(in the rows, 128 means zero)
One turn moves each row of this set onto another row. After a few examples, where does it send each row asked below?
z_901: [136 131 133 149 127 108  84 141 142 118 122 145 141 135 122 176 118 108]
z_406: [154 114 129 150 103 147 106 129 146 123 125 109 157 122 120 166  97 101]
z_31: [149 104 122 125 134 119 112 114 119 137 113 117 134 126 114 144 110 100]
z_96: [111 122 125 143 107 123  80 158 132 130 128 133 146 131 125 177 125 121]
z_375: [140  99 128 136 132 141 103 132 130 136 124 123 122 167 102 130 102 122]
z_286: [158 114 136 130 126 121 100 137 145 132 134 141 110 158 108 125 115 110]
z_184: [121  85 147 143 129 125  97 123 179 148 142 112 131 140 124 138 107 124]
z_57: [143 111 143 125 111 132  97 159 139 143 135 141 104 147 114 122 115 122]
z_199: [133  73 117 133 109 122 114 142 145 137 139 135 123 167 123 152 105 126]
z_890: [127  70 119 123 113 116 118 142 126 147 124 134 128 112 132 160 113 124]
z_472: [138 118 138 107 109 133 110 159 128 132 125 117 118 105 119 141 119 109]
z_154: [164 109 135 119 124 105 119 129 135 130 120 133 120 120 125 151 110  95]
z_116: [127 110 136 150 109 109  92 142 124 142 112 142 143 144 133 184 105 114]
z_766: [133 104 121 119 102 129 100 159 155 124 155 132 117 151 115 136 127 120]
z_837: [129 113 124 151 115 101  87 136 138 130 124 145 147 141 130 184 119 111]
z_957: [129  94 104 123 135 129 110 124 130 123 128 110 142 120 109 153 119 111]
z_278: [120 125 140 144 110 117  82 166 136 131 124 148 133 124 127 175 119 122]
z_618: [160 101 129 163 113 123  95 123 151 138 132 148 148 103 127 154 111 112]
z_664: [124  91 156 135 120 126 103 140 186 140 144 110 124 138 128 143 103 121]
z_506: [156  98 130 153  84 122 101 130 144 151 134 134 152 114 140 162 111 107]
z_708: [148  85 123 120 116 103 123 141 147 126 132 141 121 112 134 165 114 109]
z_47: [144 119 120 147  92 143  90 132 143 136 140 112 161 112 122 153 120 105]
z_568: [132 107 161 132 116 127 100 132 177 147 140 102 125 144 127 134 106 110]
z_582: [124  97 156 138 119 128  93 124 168 160 138 104 131 143 124 127 109 119]
z_186: [124  89 110 127 115 140 105 144 143 126 143 117 129 166 109 145 113 125]
z_676: [162 108 134 160 123 139 105 128 152 121 122 133 148 110 118 163  92 109]
z_598: [140 113 130 152 104 148  84 144 146 136 137 132 150  93 119 146 118 121]
z_203: [149  98 140 149  83 142 111 149 142 143 124 124 146 115 138 170  92 113]
z_780: [131 137 139 147 128 124  85 145 129 123 111 131 142 140 115 173 108 109]
z_129: [132 102 163 133 113 123 102 132 176 150 140 106 122 143 131 135 104 113]
z_205: [128  94 153 136 125 125 102 133 188 135 145 108 125 140 126 142 104 117]
z_635: [116  84 148 141 126 129  96 131 177 149 143 110 131 137 124 136 108 126]
z_82: [128  93 156 140 119 123  95 121 168 161 137 109 128 143 127 130 108 117]
z_563: [129 120 149 146 111 116  91 159 128 139 109 146 133 133 131 178 104 119]
z_145: [150  96 122 126 109 110 106 141 160 125 151 144 116 160 122 143 121 112]
z_324: [129 109 114 112 121 131 110 151 144 110 137 114 130 108 113 152 126 110]
z_347: [143 104 142 154 103 153 100 157 145 133 125 132 140  98 123 158  95 125]
z_94: [116 128 130 144 114 130  84 148 123 131 116 122 150 142 119 176 113 115]
z_731: [136  85 137 136 116 135 106 148 128 151 122 137 113 160 115 134  98 132]
z_725: [130  93 134 119 108 131 111 148 111 156 116 122 124 110 126 143 111 120]

z_731 moves to z_199
z_205 moves to z_568
z_618 moves to z_676
And these:
z_780 moves to z_94
z_725 moves to z_890

One turn moves each row of this set onto another row. After a few examples, where does it send each row asked below?
z_326: [119  87 142  94 174 150 127 143 109 133 132 123 118 136 142 107 142 135
 114 153 116 108 117 124 139]
z_367: [122 105 146 108 166 134 107 139 135 131 134 144 116 140  97 113 135 137
 119 140 100 125 108 184 128]
z_866: [140 116 125 115 159 133 122 130 154 112 124 142  97 144 134 114 123 110
 133 162 116 111  79 150 149]
z_501: [136 108 150 121 153 125 128 146 151 126  91 136 122 152 131  99 130 142
 133 147 101 107 100 128  93]
z_897: [121  94 145 102 175 151 132 147 122 130 135 122 108 139 145  91 148 136
 114 157 122 103 124 125 138]
z_389: [110 112 144 122 140 136 126 131 137 128 129 163 133 129 143 134 129 169
 110 146 114 134 117 145 122]
z_416: [129 115 127 119 140  95 117 120 150 139 105 128 108 155 131 122 144 144
 126 134  97 116 137 152 130]
z_276: [108 136 119 118 148 118 128 138 137 143 132 145 109 126 156 106 121 129
 110 151 107 108 135 126 135]
z_551: [131 108 135 100 118 125 119 120 125 134 131 139 117 158 151 131 143 138
 114 155 129 108 104 161 147]
z_344: [106 120  91 107 148 123 124 133 121 117 121 125 118 174 133 105 150 126
 136 145 133 122  97 141 137]
z_913: [136 110 107 115 155 135  94 136 134 105 113 145 134 163 125 140 148 137
 123 142 138  91 105 163 131]
z_91: [122 105 139 109 174 140 100 142 140 140 137 140 120 142  97 116 137 146
 116 148 107 132 106 171 120]
z_832: [102 118 103 122 157 161 119 148 128 107 134 157 131 154 127 115 155 158
 112 149 138 116 108 145 128]
z_995: [130 130 143 119 173 130 129 141 111 125 137 162 129 133 135 122 120 131
 131 149 140  78 128 140 130]
z_917: [100 109 115 122 162 116 105 143 134 100  92 136 130 138 118 119 125 136
 132 135 119  98 134 142 118]
z_511: [135 127 137 128 155 137 139 128 114 130 132 160 117 172 112 111 141 167
 140 136 132 130 110 154 124]
z_436: [142 121 127 116 162 117 133 138 151 124 119 145 104 147 130 114 121 112
 134 163 113 114  79 142 155]
z_816: [120 107 150 127 154 135 137 146 144 127  90 136 122 160 139  96 123 139
 127 148  99 115 106 133  97]
z_655: [153 125 113 131 162 121 115 134 137 120 112 151 108 160 131 110 140 131
 140 127 122  73 130 146 124]
z_299: [124 135 105 131 169 137 136 150 130 135 134 162 119 150 129  93 150 155
 131 135 120  99 126 119 115]

z_866 moves to z_91
z_551 moves to z_389
z_511 moves to z_995
And these:
z_655 moves to z_913
z_436 moves to z_367

One turn moves each row of this set onto another row. After a few examples, where does it send each row asked below?
z_726: [116 127 124 141 121 129 146 125 120 139 111 151 128 115 106 139 138 120
 127 103 139]
z_948: [137 109 143 131 128 107 121 132 127 115 153 122 146  98 132 122 111 121
 145 126 140]
z_623: [117 148 152 125 131 123 124 126 152 134 118 126 139 142 120 135 129 151
 142 121 145]
z_842: [118 128 162 118 127 107 126 124 136 136 145 132 113 133 116 111 139 110
 124 140 114]
z_284: [132 130 159 120 122 112 139 131 129 140 150 131 111 125 119 104 140 116
 122 144 122]
z_482: [132 102 108 142 110 116 129 139 117 110 142 116 139 148 122 130 104 137
 123 123 132]
z_17: [127 100 107 133 108 120 140 142 125 107 131 114 124 149 127 126 114 140
 121 127 126]
z_168: [112 131 133 111 106 139 144 110 138 127 148 112 135 116 118 142 119 126
 132 102 154]
z_873: [114 122 128 129 129 136 157 137 128 138 165 115 107 126 127 130 103 130
 118 146 115]
z_905: [117 131 119 132 145 132 108 112 125 119 150 122 154 130 134 123 136 115
 154 120 136]
z_833: [129 129 128 134 116 111 136 137 136 147 104 104 114 116 110 139 116 118
 110 128 112]
z_724: [134 116 157 125 143 143 131 151 117 114 149 141 136 126 124 116 107 131
 111 142 122]
z_883: [143 123 140 124 139  99 138 132 124 151 151 117 128 104 157 140 124 124
 132 121 122]
z_678: [115 124 110 145 121 129 152 125 115 136 123 153 126 141 127 143 130 136
 138 108 138]
z_425: [104 122 124 132 165 129 121 107 129 129 114 115 134 134 133 132 111 112
 139 120 124]
z_545: [120 143 112  94 117 144 123 115 142 144 143 124 132 132 143 117 122 139
 132 119 143]
z_613: [134 136 150 116 118  99 127 136 134 140 148 132 111 115 115 133 136 111
 128 149 118]
z_312: [130 123 119 130 116 113 131 140 138 144 109 102 110 117 107 144 122 130
 107 128 114]
z_882: [ 95 107 127 118 144 136 117 115 114 132 119 131 119 126 125 144 140 103
 131 110 134]
z_886: [114 131 121 116 153 108 106 124 138 141 137 132 139 144 114 123 129 140
 113 120 151]
z_730: [126 114 140 135 142 115 134 136 140 133 124 113 129 110 147 131  89 138
 145 137 120]
z_155: [102 122 124 126 125 137 144 133 134 137 174 114 115 131 129 134 111 128
 123 140 109]
z_770: [101 130 126 117 134 163 108 130 125 133 124 131 132 114 133 143 144 116
 148 122 128]
z_3: [100 123 116 127 145 136 111 124 117 130 136 137 123 149 140 148 143 125
 151 125 132]
z_307: [140 104 154 110 123 135 124 147 117 109 139 145 138 133 139 121 103 128
 122 138 122]
z_851: [128 136 143 114 151 125 140 122 121 127 136 134 135 140 133 167 113 133
 111 102 146]
z_192: [126 118 158 116 144 151 124 146 121 115 147 142 140 128 132 125 107 124
 109 133 111]
z_224: [168 145 129 112 107 123 116 143 118 119 130 133 127 122 130 145 134 125
 121 130 120]
z_736: [166 148 133 119 107 128 121 147 116 125 135 134 139 123 138 140 132 122
 123 127 118]
z_787: [135 111 121 124 115 143 105 104 108 135 142 115 142 125 117 133 123 111
 132 130 156]
z_705: [120 140 121  95 147 137 120 113 131 128 128 134 126 114 119 144  96 114
 109 121 143]
z_478: [144 133 123 123 142 135 114 113 104 163 132 120 128 136 138 158 129 118
 117 133 138]
z_686: [122 141 125 116 150 142 127 110 123 147 134 114 139 112 149 138 138 104
 134 109 119]
z_912: [108 103 123 129 125 128 145 149 135 147 156 108 122 123 128 137 108 140
 113 137 113]
z_669: [137  99 109 131 107 123 125 139 118 107 135 117 133 147 124 131 108 144
 119 122 131]
z_603: [161 142 125 117 109 131 126 152 118 103 136 136 131 122 131 143 132 122
 123 134 121]
z_207: [124 122 127 136 134 145 105 116 128 153 107 109 134 137 120 133 112 134
 135 147 140]
z_865: [125 143 121 140 119 148 141 133 120 127 116 161 135 120 121 144 128 132
 144 116 135]
z_345: [132 126 127 129 122 111 139 149 136 139 108 110 113 115 110 140 137 122
 102 128 113]

z_545 moves to z_705
z_948 moves to z_883
And these:
z_478 moves to z_207
z_686 moves to z_425
z_482 moves to z_736
z_307 moves to z_613
z_726 moves to z_678
z_669 moves to z_224
z_724 moves to z_284
z_192 moves to z_842
z_345 moves to z_17
z_623 moves to z_168
z_3 moves to z_770

One turn moves each row of this set onto another row. After a few examples, where does it send each row asked below?
z_78: [155 123 137 110 143 146 131 104 152 147 114 127 170 106 139 137 100 135
 151 138  73  91  96]
z_390: [113 104 125 150 127 137 108  92 147 131 121 130 138  94 160 127 127 113
 145 131 112 129 108]
z_965: [143  93 143 126 119 110 117 103 132 119 125 120 144 116 132 148 101 119
 106 110  76 130  97]
z_108: [137 118 138 130 137 102 117  91 137 142 154 127 139 108 132 122 118 142
 116 134  85 118 134]
z_747: [134 106 110 114 143 152 155  97 151 126 103 134 145 126 137 141 128 120
 114 136  73 129 106]
z_810: [142  78 115 127 146 136 107 101 142 138 115  99 119 135 136 154 120 123
 143 114  87 118  93]
z_771: [139 117 130 127 118 125 104 105 149 138 119 111 129 146 126 126 139 144
 143 138  87  96 120]
z_211: [144 106 156 124 134 106 125 117 143 132 110 123 133 112 121 143 128 154
 120 139  69 132 102]
z_594: [145 102 119 132 144 155 128  95 132 134 127  89 153 139 128 142 108 122
 134 113 111 124 123]
z_4: [124 110 131 123 139 124 123 100 146 166 117 127 145 114 132 169 126 128
 139  92  65 101 103]
z_906: [124 113 115 119 126 133 130  99 161 157 150 124 133 113 148 124 110 112
 151 133  87 101  93]
z_745: [111 126 136 113 131 143 135  79 140 138 126 100 149 131 159 146 135 134
 134 110  75 133 119]
z_262: [143  92 135 103 139 151 123 100 142 156 110 129 138  89 128 161 108 163
 145 125  80 105 108]
z_983: [141 105 119  87 145 121 127 103 156 127 124 111 142 127 131 150  95 142
 108 124  81 104 125]
z_682: [129 101 150 131 129 135 123  80 134 111 134 137 151 127 166 129 104 142
 152 123  91 105  92]
z_666: [104 117 152 124 131 132 139  97 143 120 107 121 143 120 139 131 125 135
 128 147 118 100 126]
z_281: [108 109 136 147 123 113 111  83 133 137 139 128 147 109 156 148 112 118
 135 116  80 101 125]
z_188: [123 101 130 117 101 131 119 102 150 140 137 107 132 100 145 153 117 165
 156 119  94 132 119]
z_828: [132 129 133 138 162 153 123 118 149 143 123 151 151 116 142 125 135 128
 145 132  90 119 102]
z_733: [121 107 128 125 144 144 125 108 149 119 104 108 173 118 157 165  92 124
 150 119  97 109  98]
z_609: [144 119 111 125 155 122 134  86 139 148 124 128 170 115 121 125 120 121
 109 133  95 105 117]
z_490: [102 103 118 119 135 133 144  91 151 113 118  91 149  99 120 153 124 139
 138 129  88 132 109]
z_982: [119  95 127 104 136 136 144  87 178 132 110 117 126 115 152 133  92 140
 140 134  82 124  90]
z_802: [122  98 127 128 128 124 126 100 150 144 118 151 140 103 128 143 115 109
 111  98  89 125  87]
z_317: [ 90 121 130 122 114 135 118 108 144 151 124 119 139 119 107 137 128 139
 135 137  81 100 104]
z_543: [132  84 131 115 120 138 110  74 148 134  98 129 125 120 160 131 113 145
 136 122 112 113  94]
z_759: [100 135 139 128 124 152 116 109 142 157 114 112 162 111 134 144 119 150
 139 129  95 131 122]
z_451: [137 103 141 160 137 127 126 109 150 123 106 132 150 131 156 145 114 154
 147 121  95 143 111]
z_294: [136 102 142 126 139 116  94 108 139 158 109 148 140 105 151 146 106 139
 119 119 111 100 115]
z_624: [131 107 140 125 130 116 152  91 119 137 145 137 168 105 136 145 113 143
 127 128  79 121  86]
z_420: [115 101 110 130 120 124 114 102 176 117 106 101 127 111 134 133 116 125
 143 138 102 117 118]
z_762: [157  99 121 128 122 141 137 100 135 112 132 122 149 128 132 135 105 132
 111 122  89 143 128]
z_441: [119  87 151 123 143 131 154  93 146 129  99 123 139 108 122 151 106 159
 143 139  91 105  91]
z_823: [131  99 116 133 142 128 119 109 143 124 104 123 170  93 121 165 111 162
 132 124  89 134 116]
z_473: [142 116 143 105 135 134 124  80 156 134 144 129 140 125 155 133 107 153
 142 101  87 102 131]
z_34: [159  90 111 123 136 138 135 101 144 134 120 119 149 111 121 131 125 149
 139 132 125 128  90]
z_135: [106 112 132 126 140 128 111 124 162 138 123 149 126 110 114 126 114 125
 123 132  89 113  95]
z_112: [152 104 103 124 154 124 103 106 141 149 128 107 167 101 121 151 107 131
 136 125  81 114  93]
z_360: [160 119 155 113 138 129 132  83 142 147 121 119 152 115 127 119 128 147
 142 122 111  91 108]
z_298: [136 118 128 152 127 141 114 115 149 152 122  95 163 130 132 142 101 145
 158 123 102 128 117]

z_108 moves to z_420
z_317 moves to z_594
And these:
z_771 moves to z_810
z_906 moves to z_733
z_360 moves to z_543

